[[193 185 169 140  86  75 193]
 [ 80 123 175 125 116  95 189]
 [132 139 105 143 144 139 211]
 [ 58 221 105 104  83 153  95]
 [158 117  65 181  67 104 124]
 [ 66 217 143 117  70 165 109]
 [226 149  82 236 111 110 152]
 [138 137 114 137  53 108  33]
 [ 95 195 147 115 178 101  96]
 [198 206 145 159 109  74 155]
 [133 165 142 113 139  57 101]
 [211 143  40 178  82 187 100]] ⇒ 198

[[6135 5720 5890 5582 4320 6461 6991 5924 5388 4190 8339 4121 6448]
 [6284 7614 5649 5690 7530 5278 6753 3647 4023 7187 5767 5812 4996]
 [3870 5938 7470 4283 6258 5381 5602 7289 5006 4680 5198 6110 4004]
 [6762 4832 7517 6677 5357 4144 6458 5047 6710 6723 5615 4976 4695]
 [6984 7392 5334 5190 2693 5723 4235 4916 6882 6194 6821 7273 4444]
 [5200 5083 6142 4911 4503 5692 7101 5981 7345 4664 4489 6850 6720]
 [4968 6746 5940 3529 5985 6318 7068 5076 9321 6928 5786 4259 5646]
 [8906 5776 7369 5335 6494 7967 4687 5030 7094 5043 4725 6092 4959]] ⇒ 5200

[[6 6 5 5 7 7]
 [7 6 7 5 3 4]
 [2 6 6 4 6 6]
 [4 6 7 8 5 5]
 [6 5 7 6 7 5]
 [5 6 3 5 5 6]] ⇒ 4

[[542 743 488 423 302 738 345 482 654 131]
 [436 541 228 696 280 324  47 222 262 666]
 [438 411 589 442 272 654 689 715 790 376]
 [571 814 547 431 472 682 437 579 734 253]
 [594 429 409 353 853 393 649 416 235 331]
 [543 575 480 530 619 475 491 527 511 448]] ⇒ 571

[[7 5 6 6 4 2 2]
 [7 5 6 6 4 2 2]
 [4 3 5 2 4 4 8]
 [4 6 2 7 6 8 5]
 [7 5 6 6 4 2 2]
 [4 3 5 2 4 4 9]
 [4 3 5 2 4 4 8]
 [7 4 6 3 4 1 4]
 [4 3 5 2 5 4 8]
 [6 6 3 8 6 7 2]] ⇒ 7

[[387 333 432 512 419 389]
 [166 412 585 728 593 508]
 [255 570 400 493 321 204]
 [102 338 461 403 283 366]
 [259 263 508 477 296 481]
 [364 633 142 513 395  45]
 [129 559 598 448 526 583]
 [212 357 529 397 190 425]
 [245 750 265 575 272  85]] ⇒ 129

[[5 6 5 7 6 5 4 4 4]
 [5 4 7 5 6 3 6 6 5]
 [3 3 6 7 6 5 5 6 5]
 [5 3 6 6 4 3 7 7 5]
 [4 6 4 6 3 7 5 7 8]
 [5 4 6 5 5 3 7 7 3]
 [5 3 6 6 4 6 5 7 4]
 [5 1 4 6 7 3 1 3 1]
 [4 4 5 3 6 5 7 6 5]
 [6 6 3 4 6 5 2 2 5]
 [5 4 5 7 5 4 6 7 5]
 [5 5 5 5 6 5 6 7 5]] ⇒ 6

[[49 38 48 47 54 46 50]
 [60 28 56 54 45 34 79]
 [44 73 49 38 59 49 61]
 [61 67 44 56 58 47 50]
 [52 51 50 54 58 42 21]
 [47 38 47 45 56 57 77]
 [52 74 50 49 43 55 56]
 [52 80 54 51 54 48 66]
 [44 53 46 54 51 50 82]
 [52 73 52 55 39 42 31]] ⇒ 52
---
[-63.9 -10.2  44.2  23.6  22.3] -63.9, 22.3

[[ -1.7  42.3 -67.8  -7.8 -41.8]
 [ 14.8  -6.7 -21.6  19.4   8.5]] -1.7, 8.5

[ 50.3  -0.2  -7.4 -28.3 -60.2] 50.3, -60.2

[  7.0   3.8 -32.9  74.5] 7.0, 74.5

[[ -2.4 -18.3  55.2 -29.1  32.1  56.7]
 [ 28.8 -12.6  30.6  61.6  64.1 -57.9]
 [ 43.1 -29.5 -51.1  12.3 -40.9  39.1]] -2.4, 39.1

[[ 32.7  60.5  52.9  31.0  22.6]
 [-36.1 -66.5  -3.9 -32.6  35.9]] 32.7, 35.9

[  7.1 -34.4 -55.7  42.8   6.1] 7.1, 6.1

[-20.6  -4.2 -66.6  11.4  35.2] -20.6, 35.2
---
[[-0.091 -0.047  0.053  0.114  0.215]
 [-0.178 -0.022  0.135 -0.180  0.121]] Answer: 0.053

[-0.6  1.2 -1.0  0.0] Answer: 1.2

[ -39.3 -165.3   38.0  121.2] Answer: -165.3

[  5.6  15.3  -5.4  -9.8 -11.7  -9.4] Answer: -9.8

[-1.8  1.2  1.5 -1.2 -0.2 -0.6 -1.1] Answer: -0.2

[ 0.15 -0.07  0.17 -0.17] Answer: -0.07
---
[[587, -251, 877, 28, 582, -393, 213],
 [-406, 766, -557, 442, -229, 872, 197],
 [531, -91, 608, -96, 392, -160, 225]] | 587, 225

[757, 162, 111, 604, 576] | 757, 576

[699, 863, 253, 525, 199] | 699, 199

[40, 50, 27, -49, 15] | 40, 15

[3162, 9887, 6195, 2928] | 3162, 2928

[[-558, -115, 672, -96, -429],
 [-141, 23, 649, -228, -180]] | -558, -180

[[5141, 7518, 4427, 5664, 4823],
 [4618, 7999, 3712, 3249, 6008]] | 5141, 6008
---
Q: [ 7.2 61.3  3.9 20.7 33.8]
A: 61.3
Q: [-24.2 -29.7  31.6  70.2 -19.6]
A: -29.7
Q: [ 53.5  25.3  -6.2  15.9 -40.6]
A: 25.3
Q: [52.6 72.0 49.2 46.2 61.6]
A: 72.0
Q: [-14.0 -23.7  22.1 -68.9  51.2]
A: -23.7
Q: [-48.9   6.5  35.7  33.1 -70.3]
A: 6.5
---
array([[-126.17, -191.20, -189.87,  -58.85,  -79.82,   46.19, -165.58],
       [-157.26, -199.55, -162.16, -161.14, -171.74,  236.93, -176.01],
       [-105.10, -168.19, -126.76,   20.13,  -88.24, -169.49, -152.96]]) | -126.17, -152.96

array([ 16.5, -16.3,   1.0,  13.9,  15.2]) | 16.5, 15.2

array([[ 17.345,  -0.967,   6.761, -19.945],
       [ 19.920,   8.311,  -4.349, -10.725]]) | 17.345, -10.725

array([-11.4,  -9.9,  -1.8, -12.7, -18.4,  17.4,   0.3]) | -11.4, 0.3

array([  77.67,  -10.94,  170.52,  -43.07,  -98.10,  -90.01, -112.69]) | 77.67, -112.69

array([-0.082,  0.091,  0.171, -0.105]) | -0.082, -0.105
---
[[-31.2, -44.6, -22.9, -59.5, 21.1, 11.8, -11.4],
 [-38.3, 1.9, -28.4, 9.4, -27.9, -3.4, -15.0]] -3.4

[[8.8, 7.2, -27.5, 50.6],
 [-33.6, -64.8, 11.3, -9.7]] 11.3

[[26.7, 7.3, 29.9, 18.4],
 [54.6, 48.2, -23.7, 6.8]] -23.7

[[-62.2, 40.7, 48.3, 45.7, 62.1, -22.7, 47.7],
 [-44.8, 44.0, 37.0, 31.6, 52.7, 3.7, 36.7]] 3.7

[[-36.9, -44.9, 16.0, -11.0, -17.9, -0.9, -15.4],
 [16.6, -47.6, -45.6, 60.0, 2.4, -9.5, -18.5]] -9.5

[[-3.5, -25.7, -41.8, 4.9, 0.9, -0.3],
 [17.9, -33.5, 58.2, -37.1, -0.3, 14.9]] -0.3

[[68.7, -41.0, 7.9, -53.7, 50.3],
 [-30.6, -23.0, -53.3, 2.7, 20.1]] 2.7

[[-5.3, -32.1, -18.4, 5.2, 47.3],
 [26.7, 9.4, 36.7, -59.3, 38.5]] -59.3
